In the rows, 128 means zero.
Each run below is a few steps of one of 6 hidden systems, one row a step.
Koriv, run 1 (9 x 18):
[[158 164 110 108  87 129  95 141 118 161 135 133  69  90 171 106 122  90]
 [ 85 145 119 134 125 155 102 131  81 204 162 107  87 110 116 113 125 101]
 [ 82  97 177 142 135 163 148  95 133 164 168  96  84 146  95 116 135 124]
 [126  88 191  95 105 161 177 131 153 112 129 101  99 168 153 131 150 111]
 [127 134 162  65 103 105 174 185 114 138  94 130 137 138 158 125 144  89]
 [ 82 165 150 104  92  55 135 174 119 160 133 144 149 115 113 109 126 132]
 [ 88 135 133 149  75 114 114 147 148 146 201 139 169 138 115 118 137 171]
 [145  71 106 146 117 157 146 146 161 140 189 154 178 141 128 131 169 135]
 [155  58  92 116 155  93 147 139 170 132 123 151 127 111 134 140 184 104]]
mig, run 2, 9 rows:
[[150  72 137 152 136 133 117 155 171  79 145 165 163 152 134 150 164 160]
 [139  91  80 112 149 149 115 151 122 114 130 152 190 158 153 164 183 123]
 [148 124  56 127 168 111 117  87 138 140 145 163 175 116 113 148 175 107]
 [150 160 107 158 146 134 106  65 157  96 170 137 137 114 119 186 161 113]
 [120 167 141 134 163 186 115  80  98 108 140 114 137 154 125 190 150  97]
 [132 143 126 116 189 163 105  65  86 147  97 129  95 132 114 130 133  83]
 [159 166 117 121 126 139  91  74 124 128 111 115  54 103 152 119 110 101]
 [127 205 134 113  84 152 128 108  98 133 122  84 100 121 155 126  82 115]
 [109 168 163 137 131 134 163 121  88 157 103  99 110 111  95  91  58 129]]
mig, run 3:
[[168 182 121 146 162 110 170 102 111 124  98 136 153  83  92 131  83 104]
 [120 159 147 191 151 127  82 141 113  96 120 114  83  92 111 165  89 149]
 [ 65 125 128 118 125 159  81 117  91 126 110  85 106 177 143 120 113 173]
 [132 106 118  81 129 114 157  74 135 134  78 116 125 155 129  61 106 148]
 [191 147 136 124 106  88 163 142 162  80  85 133 121  94 148 120  90 131]
 [111 176 132 150 114 108 116 207  92 106 107 123 161 111 134 163  94 150]
 [ 67 114 122 152 153 111  90 133 100 149 126 142 159 144  82  96 110 187]
 [141  66 128 136 124 129 115  85 181  90 125 135 122 160 130  89 127 190]
 [173 108 106  97 112 141 166 143 147  72  93 116 170 155 179 151 136 134]]
Vedun, run 4, 9 rows:
[[134 177 175 169 106 151 112 160 114  92 127 101  89 108 142 163  82 135]
 [107 125 171 148 145 169 110 172  71 174 124 134  94 119 108 100  98 113]
 [124  57 144 109 115 141 132 125 144 172 131 132  81 141 130  55 130 133]
 [143  86 127 102  66 152 135 140 168  98 143 113 131 171 183 110 138 165]
 [146 144 126 144  84 151 164 197 125 113 153 126 195 128 149 149 110 143]
 [101 111 139 183 146 104 159 175 129 152 160 135 158  94  70 137 116 143]
 [ 54  80 143 134 161 112 114 105 135 142 144 123 131 163  85 129 164 158]
 [105 117 123  64 129 133 146  90 125 132 125 135 180 189 139 127 182 116]
 [177 151 117  99 119  87 168 125 161 105 126 164 179 115 139 150 159  93]]
lomu, run 5, 9 rows:
[[134 164 146 103  97 144 102 105 106 140 132 175 175 163 130  60 102 153]
 [173 110 161 141 107 208 163 138 125 124 149 143 162 153 137  94  99 136]
 [180  69 115 159 129 171 154 173 148 110 122 109  94 104 156 138 114 126]
 [125  92  55 137 141  92 127 143 140 130  93  82  80  88 145 139 121 145]
 [ 75 161  94 122 136  69 144  86 122 139 106  78 126 116  98 132 105 155]
 [ 82 190 196 134 128 109 146  99 116 103 129 113 150 148  90 154 110 139]
 [127 149 214 126 140 142 103 169 104  92 112 169 134 155 130 150 136 114]
 [165  91 134 109 148 128  91 179 111 129  92 200 141 135 144  89 142 119]
 [169  84  66 126 125 121 138 129 149 146 129 167 180 121 127  71 119 155]]
zurag, run 6, 9 rows:
[[116  87 118 142 142 182 182 134 106 144 121  90 162 153 110 104  90 158]
 [129  80 118 141 187 115 176 121 136  93  70  86 116 123 112 166 120 135]
 [ 86 146 125 122 136  86 106 156 122 102 102  86  88 117 148 201 152 120]
 [ 61 177 158  98 113  77 102 145 104 148 141 146 153 144 112 139 156 123]
 [126 136 166 114 121 101 102  75 155 114 145 188 163 162 104  85 144 153]
 [181 132 104 130  97 174  96  83 155  83 143 144 147 155 166 114 120 158]
 [164 144  47 144 126 172 134 141  97 138 130 115 177 111 149 133  97 134]
 [116 106  72 175 181 113 138 127 107 165 116 111 122  79  81 125 103 137]
 [ 77 119 154 154 158 133 120  92 125 138 130  75  49 121 101 152 125 128]]
zurag, run 7 (9 x 18):
[[141  81 163 181 149 153 138 171 136 129 156 173 163 126  90 115 122 147]
 [125  41 130 133 151 176 107 151 132 109 109 118  98 164 153 126 146 153]
 [ 98  96  83  73 122 130 164 144 117 140 103  78 136 156 165 155 164 115]
 [112 133 102 114 145  54 168 122 154 134 133 130 160 103 103 167 173 102]
 [117 139 146 161 127 101  77 117 164 113 187 164 116 115 113 166 176 125]
 [117 139 146 121 113 192  72 122 103 145 179 166 151 172 144 120 162 122]
 [164  98  91  93 154 168 137  90 112 153 114 164 170 156 132  80 141 111]
 [182 103  54 129 144 124 143  85 160 130 118 111  95  89 145 130 133 108]
 [126 163  97 158 115 139 137 140 120 162 170  86  90  73 130 175 128  89]]
bek, run 8, 9 rows:
[[144  89 105 121 139 132  86 151 126 143 103 121  39 100 164 122 140 105]
 [ 90 163 104  89  73 120 122 114 111 172 138  80  93 128 156 102 115 126]
 [109 188 177 131 113 120 188 100 119 140 141 112 155 125  87 116  86 123]
 [154 126 218 157 146 144 145 162 137  86 124 160 126 130 111 150 119 117]
 [141  77 138 110 125 170  92 198 109 128 119 154 115 152 174 126 158 116]
 [111  93  72  99  99 124 132 149 119 199 147 131 143 128 138  72 137 132]
 [119 130 115 151  94  87 185 105 177 142 171 102 144  99  96 116 111 153]
 [126 137 151 166 139 134 164 141 147  78 142  96 138 120 119 213 137 125]
 [103 117 128 131 185 147  89 168  80 138 113 142 121 130 125 180 171  90]]
bek, run 9, 9 rows:
[[ 87 132 140  82 117 113 129  98 111 138 102 133 170 183 118  70 114 169]
 [163 110 150 116 132  90 182 112 164  90  92 154 174 139 110  95 110 153]
 [173 106 109 138 129 106 133 183 148  64  80 133 143 115 161 155 116 155]
 [ 94 113  65 131 140 118  88 179  89 128  89 108 141 129 146 138 115 170]
 [ 58 113 108 123 147  78 119  96 123 146 111 109 138 144  86 100 120 182]
 [113 126 156 103 139  73 159  75 171  78 101 117 142 156 111 144 145 149]
 [161 150 123  98 151 100 129 144 121  71  69 149 162 133 155 171 147 108]
 [135 149  89 125 142  96  60 164  92 124  89 176 151 113 137 114 119 144]
 [103 128 103 135 111 109  75  93 136 118 130 139 147 152 123  80 104 204]]
Koriv, run 10 (9 x 18):
[[175  62 140 180 167 141 146 134 162 100 112 146 115 110 105 117 106 149]
 [150  83  92 114 138 120 104 152 133  87  59 110  92 130 175 130 119 155]
 [101 160  68 109 151 115 134 124  77 133  73  83 150 125 132 145 100 138]
 [106 179 145 179 152 113 150  96 119 107 128 101 146 107  74 155  80 153]
 [159 131 178 181 129 172 105 137 140  63 134 143 131 140 129 147  98 164]
 [177  94 122 121 154 172 111 161  98 110  76 169 152 146 148  94 109 137]
 [141 117  85 116 149  86 140 115 117 145  66 126 121 101 114  70  82 150]
 [116 158  90 160  99 118 130 112 136 115 127  63 100  98 135 138  73 172]
 [127 136 125 183 143 196 136 159  96 113 144  90 138 122 127 182 101 134]]
lomu, run 11:
[[118  86 107 128 170 150  60 140 105 134 104 130  65 129 150 143 160 114]
 [119  95  94  78 148  87 134  68 143 157  96 133 112 140 117  77 149 127]
 [142 171 136 105  77 105 180  79 169 114 156 120 170 136 129 120 123 131]
 [146 192 156 149  90 173 124 162 108 112 161 117 131 116 155 175 111 103]
 [124 113 142 151 153 164  69 165  87 156 118 140  61 109 133 117 118 111]
 [107  58 119 102 135 106 115 104 147 149 105 131  94 150 122  60 132 163]
 [124 121 118  85  87 106 203 111 159 118 124  97 174 154 141 117 131 144]
 [146 186 142 147 104 129 178 173 120 124 146 109 148  88 131 179 110  92]
 [109 143 140 179 143 124  64 179 101 140 140 141  82  87 114 146 115 128]]
Vedun, run 12, 9 rows:
[[171 155 127 107 117 181 123 120 110  79 110 144 186 171 166 140 122 134]
 [183 129  96 160 157 120 162 174 117 138 111 154 158  68 112 133 102 102]
 [ 92  94  93 174 157  81  92 128 144 131 122 107  80  93 100 137 124 167]
 [ 67 145 112  96 123 150 105  82  91 136 114  78 127 180 138 123 124 155]
 [160 153 155  80 118 135 207 105 121 132  94 119 149 138 133 106 109  90]
 [167 114 170 141 132  78 135 171 167  79  94 153  97  95 134 142 123 126]
 [ 98 141 120 145 126 121  37 176  91 124 123 159 129 132 138 126 124 163]
 [125 138  94 124 122 153 128  89 100 186 146 140 160 134 104  58  96 142]
 [167  82 130 140 137 143 183  69 181  94 119 104 120 134 119 114 112 149]]

Which system made each of these runs?
run 13 (2 x 18):
[[131 116 114 132 137 107 132 102 153 185 184 162 118  95  97 117 176  81]
 [123 122 121 132 117 136  91  65 175 108 183 123  99 143 142 164 183 124]]
 -> Vedun
run 14 (2 x 18):
[[145 159 153 104 180 118 179 103 102 122  82 133 149 124 101 153 129  73]
 [142 161 149 153 166 104  69 136 110 117 104 163  76  85 116 147 123 102]]
 -> mig
run 15, 2 rows:
[[119 175 190 136 134 157 159 107 119 106 159 137 180 154 100 168 137 108]
 [146 107 163 137 187 126 134 142 121 140 129 183 135 115  94 149 172  71]]
 -> Vedun
run 16, 2 rows:
[[124  82 116 120 193 124 150 123 102 149  64 105  85 114 109 114 118 108]
 [103 137 142  98 118  84 142 114 143 127 101  74  45 111 145 153 137 101]]
 -> zurag
run 17 (2 x 18):
[[140 106  90 149 147  76 179 126 156 111  87  83 112  84 113 137  93 150]
 [ 92 176 115 151 129  69 128 124 132  89 106  87 136 110 111 171  97 170]]
 -> lomu
run 18, 2 rows:
[[153 150 113 125 150 155 133  50 138 103 149 153 194 160 115 140 149 125]
 [212 149 130 133 143 123 132  86 160 101 127 178 125  97 129 128 134  89]]
 -> Koriv
run 19:
[[151 218 151 113  94 120 136 127 122  98 136 143 166 123 147 163 122 101]
 [153 172 154 156 132 172  67 157  81 138 138 171 113 110 133 119 103 109]]
 -> lomu
run 20:
[[121 150 175 150 137  59  95 135 158  93 134 178 130 112  96 141 140 142]
 [112 150 132 136 160 147  48 101  94 128 138 186 160 157 111 119 145 140]]
 -> Vedun
run 21 (2 x 18):
[[ 56 176 149 141 117 111 119  91 111 158 152  85  96 124  92 127 105 144]
 [108 154 219 117 138 141 157  84 132 104 134 129 130 166 100 145 137 111]]
 -> bek
run 22, 2 rows:
[[101 105 188 141 105 142 109 168 119 174 158 145  83 126 114  79 117 130]
 [133  81 190  95 109 164 178 125 142 128 118 121 120 174 136  81 122 130]]
 -> zurag
run 23 (2 x 18):
[[ 84  84 114 122 164 155 128  68 127 139 123  72  81 156 118 144 151 132]
 [124 133 127  57 111 141 168 124 116 127  99  88 119 160 176 152 157  88]]
 -> Vedun
run 24 (2 x 18):
[[170 144 149  87 114 142  94 161 115  85  93 167 141 153 182 138 146 109]
 [146 126  67  94  93  90 110 172 124 158 116 162 159 111 156  82 128 137]]
 -> zurag
run 25, 2 rows:
[[156  90 160 111 154 139 118  69 151 134 112 150  62 132 122  83 138 103]
 [140 143 124  72  90 141 126 101 127 134 103  90  65 138 185 109 124 104]]
 -> Koriv
run 26:
[[136 148 121 110 159 102 135  34 143  95  88 124 137 146 106 115 114 147]
 [166 191 164 119 113 138 139  81 139  65 110 134 153 146 140 143 105 132]]
 -> lomu
run 27, 2 rows:
[[174 171 204 149 106 148 140 133 145  87 153 167 147 127 127 139 111 115]
 [174 116 139 139 123 162  88 194 103 110 104 180 143 130 156 101 107 139]]
 -> zurag
run 28, 2 rows:
[[136  92 107 140 173 120 109  85 152 158 162 164 109 108  97 133 184  92]
 [156 147  93 118 103 122 100  81 169 125 173 127  90 109 161 155 174  96]]
 -> bek
